In the data rows, zero lies at 4.5, halfway between 4 and 5.
Here are some points, one per row:
[4,6,6,7,3,4,4,3,6,4,5,3,6,5,5,3,6,4,5,8,3,4,3,2,3,5,5,4,4,6,8,3,7,5,5,8,4,3,5,9,4,7,7,6,4,4,6,5]
[4,6,5,4,9,5,6,6,8,3,2,6,5,5,4,4,6,4,4,5,6,6,4,5,3,6,4,4,5,2,3,3,5,3,4,2,5,6,3,6,6,9,3,4,3,3,5,6]
[6,3,1,4,4,5,5,5,8,3,4,4,5,8,4,6,6,8,3,5,7,4,3,5,4,3,5,5,4,5,6,4,5,3,4,5,4,5,6,3,7,4,4,6,7,4,7,6]
[3,5,4,5,4,4,4,4,2,4,6,9,5,3,2,3,6,4,6,4,4,7,4,5,6,5,7,6,6,4,4,7,4,5,5,6,4,4,6,6,2,4,1,4,6,5,9,5]
[6,6,5,5,5,2,2,2,6,5,5,4,2,9,5,6,4,3,6,5,3,5,6,9,5,7,4,3,5,6,5,3,5,4,4,3,4,3,5,3,4,4,4,0,5,7,6,5]
[4,5,6,6,5,4,5,4,6,5,5,2,2,6,2,5,6,4,4,4,4,6,1,6,5,0,9,4,6,5,5,6,3,5,7,6,5,7,6,4,4,4,5,4,3,4,4,5]
[6,5,2,5,5,3,7,6,8,7,4,4,5,4,5,4,5,4,7,5,4,5,2,4,7,7,1,3,4,6,7,8,4,7,4,0,4,4,4,6,3,2,3,5,3,3,4,4]
[6,7,3,5,4,4,4,5,5,6,3,0,6,1,6,7,4,5,5,6,4,4,5,3,6,4,5,4,6,5,4,4,3,0,5,5,5,5,6,4,3,5,2,3,1,4,4,4]
[4,6,5,8,5,6,6,7,6,4,4,4,4,5,3,5,2,5,5,0,6,2,6,3,2,4,5,6,5,5,6,5,3,6,3,6,3,3,5,6,7,4,2,3,4,6,4,5]
[5,4,3,4,3,3,6,2,3,2,0,4,2,4,1,4,4,5,5,5,4,5,7,5,7,7,4,6,5,5,6,6,4,4,4,6,3,6,4,1,5,7,7,6,3,3,5,3]
[4,4,5,5,4,4,7,5,4,3,8,3,4,4,6,3,6,6,7,2,3,6,5,3,6,3,5,4,3,2,6,4,3,5,0,4,9,5,3,2,4,6,4,3,5,6,5,7]
[6,4,6,0,4,5,4,5,1,3,4,5,3,4,4,5,8,5,5,6,5,1,2,5,5,4,4,5,5,5,5,1,4,7,6,5,5,4,3,5,7,4,3,2,1,4,5,6]
[3,6,5,5,6,7,3,4,3,4,4,5,3,4,7,1,2,4,3,4,7,7,6,5,3,4,4,2,7,8,7,5,4,5,5,5,6,8,2,6,6,3,5,5,2,5,5,4]
[4,2,6,5,4,4,4,5,5,5,6,5,6,5,2,4,1,5,5,9,4,6,7,3,5,1,5,6,3,5,3,5,6,5,5,4,4,8,4,5,6,5,3,3,4,4,3,6]
[2,3,2,3,5,8,5,7,5,1,4,3,5,4,4,5,5,3,2,4,0,8,4,5,5,3,3,6,6,7,4,5,6,6,4,4,6,3,5,5,4,4,5,3,4,5,3,5]
[2,3,4,6,5,4,6,5,8,5,4,8,4,3,5,5,2,4,4,4,4,0,4,6,6,5,5,5,4,4,5,0,4,6,8,4,8,5,5,5,2,4,5,5,4,7,4,1]
[4,3,3,7,6,7,2,2,3,3,3,5,3,6,6,6,6,3,6,7,3,3,4,3,4,3,6,1,5,1,4,5,6,5,1,4,5,4,4,4,6,3,2,3,4,5,4,1]
[6,4,7,2,3,4,5,5,5,3,4,5,6,5,5,4,4,3,5,4,1,3,3,8,2,4,4,6,5,2,5,6,7,1,2,6,5,6,5,3,3,1,4,7,2,5,6,4]
[9,6,6,7,2,6,3,4,4,1,6,5,4,5,4,6,1,6,4,4,6,4,4,6,7,5,2,4,4,5,1,4,5,7,3,6,4,4,6,6,3,6,3,7,3,3,3,5]
[2,5,6,3,7,4,5,5,5,5,5,4,6,5,3,6,6,3,3,5,7,4,5,3,4,6,2,2,6,5,3,5,4,7,2,9,6,5,5,0,3,4,6,6,4,4,4,3]
[2,6,2,5,5,3,3,4,5,4,6,4,3,4,4,5,4,4,3,4,4,4,5,5,5,4,5,8,6,5,2,2,4,5,0,1,3,5,3,7,4,4,8,7,3,4,5,6]
[6,7,5,6,2,5,5,5,5,6,3,4,5,3,4,6,5,3,3,5,5,7,2,5,8,4,4,3,4,3,2,2,6,5,5,4,4,7,1,5,6,2,5,4,9,4,6,4]
[2,2,5,6,5,5,6,4,3,3,7,4,3,3,4,6,4,7,9,6,5,4,2,5,3,9,5,3,5,7,1,4,5,2,5,4,5,5,6,4,6,2,6,3,4,4,5,6]
[7,4,5,6,4,3,5,8,3,6,2,4,4,4,4,0,6,6,3,5,3,1,5,6,4,5,7,3,6,5,3,5,6,5,3,1,5,4,6,5,2,5,6,2,7,3,3,3]
[6,4,4,4,5,7,4,8,3,6,6,3,1,6,5,3,3,1,2,7,3,4,4,3,5,9,5,5,1,5,6,4,2,3,4,7,5,5,5,5,2,5,3,7,7,5,4,7]
[5,3,6,3,2,3,0,6,5,5,3,5,3,4,3,6,4,6,5,4,6,6,1,0,2,5,3,6,5,4,5,5,3,5,3,3,5,7,4,4,2,6,4,4,5,7,4,2]
[6,5,3,3,3,5,9,1,5,6,5,7,6,5,5,6,4,4,2,5,5,7,3,3,1,6,7,4,6,5,4,4,4,5,3,4,3,4,4,3,4,5,4,4,4,6,0,6]
[2,8,0,5,2,4,3,6,4,5,7,6,6,6,4,2,8,8,4,5,6,4,5,5,4,4,2,4,2,5,5,3,6,2,5,6,4,4,4,3,4,4,3,4,4,5,2,3]
[5,4,5,3,6,6,7,5,2,6,2,5,5,5,3,8,6,5,6,4,6,5,7,6,5,3,6,4,0,8,4,4,5,3,2,4,6,2,2,5,3,4,4,6,5,6,5,3]
[6,4,5,8,5,1,5,3,4,5,4,5,4,4,4,2,6,6,5,4,0,5,5,3,1,1,1,4,3,6,2,3,4,4,7,5,5,4,3,2,5,4,6,5,5,4,4,6]
[3,6,4,3,8,3,4,3,4,2,5,4,4,3,5,6,3,4,4,3,5,5,3,4,4,4,6,6,0,5,5,7,7,5,6,3,4,4,7,5,5,4,4,4,6,0,2,4]
[5,3,6,4,6,9,3,2,7,6,4,6,6,3,4,3,4,8,3,5,4,5,4,6,5,5,4,5,3,2,5,5,0,5,5,5,6,2,4,4,3,3,7,2,4,2,5,4]
[2,6,6,5,1,6,6,5,6,4,6,5,5,6,7,5,5,2,5,7,6,3,6,4,3,3,5,4,3,5,6,4,3,7,5,1,2,5,7,1,5,4,6,5,5,1,7,4]
[5,4,5,5,5,2,6,6,3,6,2,6,4,3,9,6,3,8,5,5,3,5,3,5,5,4,4,7,5,6,5,4,5,6,3,7,2,4,5,4,6,5,5,3,6,3,6,2]
[1,4,6,2,4,3,4,3,8,4,5,2,3,3,6,4,4,6,5,5,4,3,6,6,4,4,6,3,7,6,3,6,3,6,5,5,4,4,1,5,4,5,0,7,9,4,3,4]
[4,3,8,6,4,4,4,4,4,7,5,3,6,5,4,3,7,3,3,2,3,5,5,6,6,9,4,8,4,5,4,5,5,5,4,5,6,5,5,5,9,4,2,4,4,3,4,2]
[5,4,5,6,6,6,2,4,7,7,4,4,4,0,4,4,5,3,6,3,6,4,5,5,5,3,4,5,4,5,6,4,8,6,4,4,4,3,7,1,6,5,5,7,4,7,5,8]
[5,5,5,3,4,6,4,4,6,3,4,5,5,6,7,1,6,2,6,3,5,4,4,3,6,3,5,5,2,5,0,7,1,3,5,5,0,5,5,5,5,5,5,5,3,9,4,4]
[5,1,3,5,2,5,4,6,6,3,5,4,5,4,4,5,4,2,3,0,5,6,8,3,3,5,6,1,4,4,4,4,5,5,7,5,2,4,3,4,3,4,5,3,2,2,7,6]
[3,1,5,6,3,4,4,3,3,8,5,5,5,6,7,5,4,5,1,3,6,3,4,4,6,4,1,2,3,5,4,7,6,4,5,5,5,5,5,5,3,7,4,5,2,5,6,7]
[3,6,3,1,4,3,2,6,5,6,3,4,7,6,5,4,3,7,7,4,3,5,6,3,5,6,8,1,4,2,4,5,6,7,5,6,4,4,5,6,8,4,7,6,4,6,4,7]
[6,5,6,3,4,4,4,5,5,5,7,9,3,5,5,7,5,4,5,2,3,4,6,3,7,3,4,4,7,5,6,6,4,0,4,4,6,4,4,5,5,5,7,4,6,1,2,6]
[6,5,3,3,5,6,6,5,5,5,5,3,3,4,4,5,4,3,5,5,6,2,5,4,3,5,3,8,5,3,4,8,7,5,6,7,3,6,2,4,3,4,7,0,6,6,5,5]
[7,3,4,4,4,6,5,4,4,5,9,3,6,3,5,5,4,4,6,5,5,7,5,8,4,4,5,3,5,5,5,5,5,4,5,4,6,4,6,5,5,9,7,4,6,7,6,0]
[6,5,0,4,5,4,5,4,3,7,4,5,5,5,3,6,5,2,6,4,4,2,4,5,1,3,3,5,6,4,2,5,2,5,5,4,8,5,6,6,7,5,4,6,5,3,5,4]
[5,2,4,4,7,1,5,5,3,4,5,4,4,4,4,5,6,3,4,5,6,6,4,7,5,3,3,4,4,3,7,2,2,4,2,6,0,6,6,8,3,3,4,4,6,5,3,5]
[4,6,5,8,4,3,3,6,2,2,5,5,6,3,6,9,5,5,1,6,3,3,5,7,5,6,4,5,5,3,6,8,3,5,7,3,5,4,3,4,6,5,5,5,5,8,3,7]
[5,5,5,3,4,5,7,2,4,3,4,3,3,5,6,4,6,7,3,4,6,5,9,1,4,5,4,6,6,3,4,3,6,5,6,3,6,5,9,7,3,2,3,5,5,6,5,5]
[3,4,5,4,3,2,5,6,4,3,3,3,3,5,5,2,3,2,5,6,9,6,3,5,3,2,4,5,5,3,4,5,4,3,5,5,7,0,4,5,6,3,5,5,5,5,5,4]
[6,5,4,4,8,3,6,4,5,5,9,5,4,4,2,4,4,6,1,6,4,4,4,1,5,5,6,4,5,4,4,5,5,3,5,3,2,3,3,3,7,4,4,5,3,6,7,1]
[6,4,3,7,7,3,3,4,3,2,5,4,9,6,7,3,4,4,7,4,7,4,4,3,6,6,7,7,7,6,5,4,5,5,7,3,6,5,2,3,3,3,5,6,5,4,4,5]
[3,6,5,3,5,6,5,3,2,5,4,3,8,4,1,2,1,4,4,3,3,2,4,4,6,4,2,3,6,5,6,2,4,3,5,3,3,4,5,4,4,6,4,2,8,5,5,5]
[4,4,6,6,5,6,5,5,2,7,5,4,4,8,4,6,4,6,7,3,3,7,4,6,4,5,4,6,7,2,5,3,6,4,8,3,1,2,3,3,2,6,4,8,4,3,4,3]
Along one direction, these points spread out more than along any other. For each point below, how far along it does it lie, from 0 to 99? 50 is the average, and the first point above lies past it. One standard deviation of the points above along it is 16.
[4,6,5,4,9,5,6,6,8,3,2,6,5,5,4,4,6,4,4,5,6,6,4,5,3,6,4,4,5,2,3,3,5,3,4,2,5,6,3,6,6,9,3,4,3,3,5,6] 59
[2,2,5,6,5,5,6,4,3,3,7,4,3,3,4,6,4,7,9,6,5,4,2,5,3,9,5,3,5,7,1,4,5,2,5,4,5,5,6,4,6,2,6,3,4,4,5,6] 37
[3,6,4,3,8,3,4,3,4,2,5,4,4,3,5,6,3,4,4,3,5,5,3,4,4,4,6,6,0,5,5,7,7,5,6,3,4,4,7,5,5,4,4,4,6,0,2,4] 53
[3,5,4,5,4,4,4,4,2,4,6,9,5,3,2,3,6,4,6,4,4,7,4,5,6,5,7,6,6,4,4,7,4,5,5,6,4,4,6,6,2,4,1,4,6,5,9,5] 42
[3,6,3,1,4,3,2,6,5,6,3,4,7,6,5,4,3,7,7,4,3,5,6,3,5,6,8,1,4,2,4,5,6,7,5,6,4,4,5,6,8,4,7,6,4,6,4,7] 79
[6,4,4,4,5,7,4,8,3,6,6,3,1,6,5,3,3,1,2,7,3,4,4,3,5,9,5,5,1,5,6,4,2,3,4,7,5,5,5,5,2,5,3,7,7,5,4,7] 54
[5,1,3,5,2,5,4,6,6,3,5,4,5,4,4,5,4,2,3,0,5,6,8,3,3,5,6,1,4,4,4,4,5,5,7,5,2,4,3,4,3,4,5,3,2,2,7,6] 84
[6,4,5,8,5,1,5,3,4,5,4,5,4,4,4,2,6,6,5,4,0,5,5,3,1,1,1,4,3,6,2,3,4,4,7,5,5,4,3,2,5,4,6,5,5,4,4,6] 42
[6,4,3,7,7,3,3,4,3,2,5,4,9,6,7,3,4,4,7,4,7,4,4,3,6,6,7,7,7,6,5,4,5,5,7,3,6,5,2,3,3,3,5,6,5,4,4,5] 49
[4,3,3,7,6,7,2,2,3,3,3,5,3,6,6,6,6,3,6,7,3,3,4,3,4,3,6,1,5,1,4,5,6,5,1,4,5,4,4,4,6,3,2,3,4,5,4,1] 46
[3,6,5,3,5,6,5,3,2,5,4,3,8,4,1,2,1,4,4,3,3,2,4,4,6,4,2,3,6,5,6,2,4,3,5,3,3,4,5,4,4,6,4,2,8,5,5,5] 35
[6,6,5,5,5,2,2,2,6,5,5,4,2,9,5,6,4,3,6,5,3,5,6,9,5,7,4,3,5,6,5,3,5,4,4,3,4,3,5,3,4,4,4,0,5,7,6,5] 24
[6,4,7,2,3,4,5,5,5,3,4,5,6,5,5,4,4,3,5,4,1,3,3,8,2,4,4,6,5,2,5,6,7,1,2,6,5,6,5,3,3,1,4,7,2,5,6,4] 39
[4,6,5,8,4,3,3,6,2,2,5,5,6,3,6,9,5,5,1,6,3,3,5,7,5,6,4,5,5,3,6,8,3,5,7,3,5,4,3,4,6,5,5,5,5,8,3,7] 36
